In the rows, zero is written as 128.
Each path below is one point turned by a fixed rotation once a step. After each direction that follows a path, write how fast that rotation turns it, in degrees per step (0 if it stays still).
Each turn is a multiple of 5 degrees from 10 to 175, or 0.

[119 126 124 142 121 132 125 113 127 109 103 129 136 125 127 121 118 127
 147 132 116 121 119 129 127 130 135 125 141 122 106 122 130 126 127 129
 111 127 141 122 126 140 128 116]
[124 134 127 136 120 134 132 122 122 107  98 120 141 120 133 125 119 130
 153 127 117 128 120 129 116 128 135 131 131 118 110 124 127 126 120 126
 115 123 142 121 119 131 128 122]
[115 131 127 140 121 138 123 122 120 110 103 127 140 124 127 130 124 125
 152 130 123 120 124 132 123 137 139 122 140 119 106 129 132 124 129 125
 119 125 139 127 120 139 133 112]
[118 129 122 139 119 132 122 117 125 108 100 128 133 125 128 120 119 136
 146 128 116 123 115 127 120 128 136 132 133 118 112 126 131 124 121 128
 109 125 140 128 118 140 122 121]
[122 132 135 139 125 135 130 125 125 111 103 123 145 119 129 124 122 127
 155 131 122 125 118 129 117 129 142 126 134 119 108 124 129 127 124 130
 121 124 143 126 126 136 136 113]
[115 128 121 132 118 137 123 122 120 105 104 128 135 124 124 129 122 131
 145 129 120 130 118 135 119 137 143 127 137 121 111 125 132 124 128 123
 114 122 142 129 113 139 127 118]
[118 133 127 140 123 132 120 119 125 115 103 130 142 125 126 123 124 136
 155 127 120 121 116 124 116 124 142 127 128 117 111 129 134 125 117 130
 115 124 137 133 119 137 129 114]
[121 123 129 135 122 132 128 121 126 105 107 126 138 123 124 121 121 125
 148 133 119 133 113 132 120 130 147 123 137 123 107 120 128 127 126 129
 114 125 145 128 123 140 133 117]
[117 134 126 131 119 132 122 125 118 112 105 127 142 122 129 132 125 129
 153 128 120 131 117 132 113 131 144 126 127 118 112 128 131 126 117 124
 115 122 141 129 109 133 131 119]
[114 126 124 140 121 130 119 116 125 114 111 134 140 129 122 126 122 125
 154 133 119 123 117 130 122 129 144 119 135 121 106 126 133 126 123 130
 114 126 138 133 121 142 133 111]
Directions:
[125 130 126 125 126 131 126 131 123 128 129 127 129 128 127 135 131 127
 129 127 131 128 132 132 127 134 128 127 130 128 128 131 129 127 130 124
 130 127 127 128 123 127 129 128] => 115

[111 117 138 122 145 139 141 119 130 132 119 128 117 127 131 122 119 127
 111 126 123 127 142 120 142 117 132 141 127 120 126 145 116 127 131 150
 123 128 132 136 126 136 140 133]
[110 118 132 128 145 133 135 120 124 123 116 124 114 131 129 115 125 121
 116 131 127 127 139 113 135 116 131 136 129 114 116 142 109 128 137 138
 129 119 132 138 125 141 142 135]
[114 116 141 118 141 140 139 118 129 137 115 117 121 129 128 119 127 121
 117 131 126 134 142 117 137 114 134 132 129 116 121 133 114 131 131 147
 122 127 136 142 127 138 142 136]
[113 118 134 129 146 136 143 113 126 128 113 132 119 129 137 121 118 125
 117 126 125 133 143 117 137 110 135 140 128 114 123 143 115 127 133 145
 126 125 132 134 126 132 138 133]
[114 116 133 119 146 131 134 120 132 127 123 120 116 133 132 119 127 121
 112 128 125 122 138 110 139 114 132 133 127 113 118 138 114 132 139 146
 125 122 130 137 127 138 147 132]
[111 117 138 120 145 143 143 119 128 130 116 121 117 127 130 117 123 124
 114 130 126 134 136 120 135 118 130 141 135 117 117 139 114 126 129 144
 125 125 138 144 123 137 138 133]
[116 118 133 129 144 132 140 112 127 127 112 125 120 132 136 117 124 121
 122 129 128 134 142 111 133 108 134 132 128 109 119 136 113 129 137 142
 126 123 133 137 128 133 140 136]
[114 116 137 117 145 137 143 117 135 136 122 122 119 130 134 124 124 125
 110 126 125 128 141 115 140 115 130 135 128 116 123 138 116 131 136 152
 120 127 131 136 129 133 144 132]
[109 118 132 126 148 139 140 118 127 123 119 127 113 130 134 117 121 126
 114 129 127 130 136 116 134 116 128 142 132 114 115 145 115 125 135 139
 128 120 133 139 123 136 137 131]
[115 117 136 120 144 136 136 115 130 133 117 116 119 132 131 118 130 121
 120 130 130 133 137 111 132 111 132 129 130 111 116 131 112 131 136 143
 122 122 135 140 126 136 144 135]
Directions:
[129 128 128 129 129 125 130 125 131 129 129 133 130 128 132 131 126 129
 127 124 127 126 132 127 131 125 129 127 124 128 132 130 130 129 129 133
 126 130 125 123 131 124 128 128] => 100
[123 130 131 124 126 127 130 128 129 127 126 126 128 124 126 129 130 127
 132 129 123 129 133 132 128 128 126 129 128 128 125 131 127 132 130 124
 128 125 123 127 130 124 128 125] => 0

[110 142 124 138 136 118 109 115 113 122 128 125 114 129 108 107 125 136
 120 134 124 121 139 131 127 129 118 119 139 137 120 127 139 140 126 137
 121 123 126 122 119 115 137 123]
[113 141 121 144 133 121 105 122 120 120 130 124 118 125 107 109 125 141
 115 131 121 120 140 129 126 131 116 118 138 135 125 126 131 132 126 135
 121 125 131 119 118 112 133 123]
[118 142 122 145 137 125 106 125 126 120 136 116 124 123 105 112 129 138
 113 131 113 117 141 132 131 133 115 122 135 129 128 124 127 131 125 132
 118 127 133 119 117 113 133 124]
[117 145 127 141 144 127 109 120 126 119 136 109 124 122 105 114 132 130
 117 133 111 116 140 135 134 134 115 126 133 127 125 122 129 138 124 130
 116 126 128 120 118 120 135 132]
[110 144 130 135 142 126 109 117 118 119 133 114 115 124 110 112 130 129
 124 135 115 118 142 137 134 130 114 127 135 129 122 125 128 144 122 132
 117 123 123 117 120 125 136 135]
[106 140 131 135 134 120 110 121 116 116 130 120 109 126 111 110 126 133
 125 138 121 122 143 137 130 130 113 122 136 132 126 129 129 143 122 133
 118 117 126 112 122 119 132 130]
[111 137 128 141 131 114 111 123 119 115 133 124 117 127 109 108 127 135
 120 139 122 123 143 134 128 133 110 119 133 134 136 129 131 138 120 129
 118 119 130 114 120 113 132 122]
[117 138 125 144 133 119 111 120 123 116 135 121 127 124 105 110 132 130
 116 140 122 119 142 132 128 137 114 121 128 135 137 127 134 137 118 128
 117 122 132 120 118 111 137 121]
[119 142 125 141 138 125 106 113 123 124 137 117 127 122 103 112 133 125
 121 139 124 114 143 129 128 138 120 129 128 134 131 122 136 139 118 132
 115 124 128 123 119 117 137 123]
[115 144 125 134 140 127 106 114 117 128 138 117 117 124 104 114 129 127
 126 136 125 115 143 132 128 136 124 130 136 132 123 126 137 139 122 139
 118 121 123 120 117 114 133 126]
Directions:
[130 131 129 125 131 133 127 128 130 132 133 123 128 126 125 132 130 124
 130 128 126 125 130 130 129 130 130 134 127 124 126 126 126 127 128 130
 126 128 125 128 127 128 126 131] => 65
[132 128 129 128 131 127 133 129 130 125 129 125 133 128 126 128 129 124
 124 129 124 129 125 130 132 129 126 127 125 127 130 126 131 130 128 123
 127 129 129 133 127 125 132 128] => 80
